Some points, each followed by its number:
"-0.09 1.34 -0.24 0.24 1.35 -0.03 -0.50 -1.08" 0
"-0.37 0.77 -0.56 -0.54 1.50 0.28 0.07 -0.75" 1
"-0.14 -1.45 0.56 -0.31 -1.76 -2.05 0.12 0.71" 2
"0.89 0.27 -0.71 -0.69 0.20 0.69 -0.27 -0.62" 3
"-0.23 1.42 0.03 -0.12 1.05 0.01 0.46 -1.63" 4
"0.00 0.63 -1.02 -0.14 0.23 0.82 -1.25 -0.39" 5
"0.76 0.04 -0.57 -0.37 -1.12 -0.22 -1.04 0.60" 6
"-0.86 1.05 -0.91 -0.64 1.05 0.06 -0.42 -1.23" 7
"1.36 -0.81 0.21 -0.24 -0.82 -1.90 0.66 1.05" 8
"1.38 0.52 -0.64 -0.74 -0.36 0.69 -1.50 -0.40" 9
"-0.30 1.07 -0.44 -0.50 1.10 0.03 0.43 -1.33" 10
New points follow, each followed by the numbers of its three nearest points above, looking only along the 3 directions in which the numbered points spread most, smallest number first.
"0.25 1.31 -1.33 -0.53 1.02 0.14 0.40 -1.12" 0 1 10
"0.58 0.46 -0.56 -1.06 -0.20 0.65 -1.38 -1.12" 3 5 9
"0.77 0.06 -0.61 -0.47 0.22 0.58 -0.84 -1.00" 3 5 9
"1.92 0.44 1.22 -0.42 0.01 0.48 0.72 -0.69" 3 9 10
"-0.01 0.27 -0.83 -0.72 1.30 1.16 0.20 -0.76" 0 1 10
"-0.12 1.18 -1.23 -0.26 1.19 0.43 0.28 -1.22" 0 1 10
"0.33 0.41 -0.40 -1.13 0.06 0.68 -1.76 -0.91" 3 5 9
"0.35 0.18 -0.74 -0.74 -0.42 0.74 -0.83 -0.98" 3 5 9
"-0.94 1.19 -1.07 -0.52 0.58 0.66 -0.84 -0.57" 0 5 7
"-2.20 0.02 -0.63 -0.58 0.37 0.86 -1.24 -0.14" 1 5 7
"-1.19 -0.03 -0.54 -0.49 0.79 0.73 -0.88 -0.29" 1 5 7
"0.85 0.75 0.67 -0.33 0.54 0.73 -0.97 -0.37" 3 5 9
"-1.09 -0.34 1.60 2.72 -0.60 0.54 -0.95 0.72" 2 5 6
"-1.58 -0.16 -1.78 -0.95 0.37 1.02 -1.38 -0.26" 0 5 7
"-2.17 0.19 2.14 3.29 -0.97 0.87 -0.64 0.81" 5 6 7
"1.61 0.31 -1.36 -0.77 -0.77 0.58 -0.37 -0.60" 3 6 9
"0.30 0.20 -0.71 -0.41 -0.24 0.85 -0.75 -0.66" 3 5 9
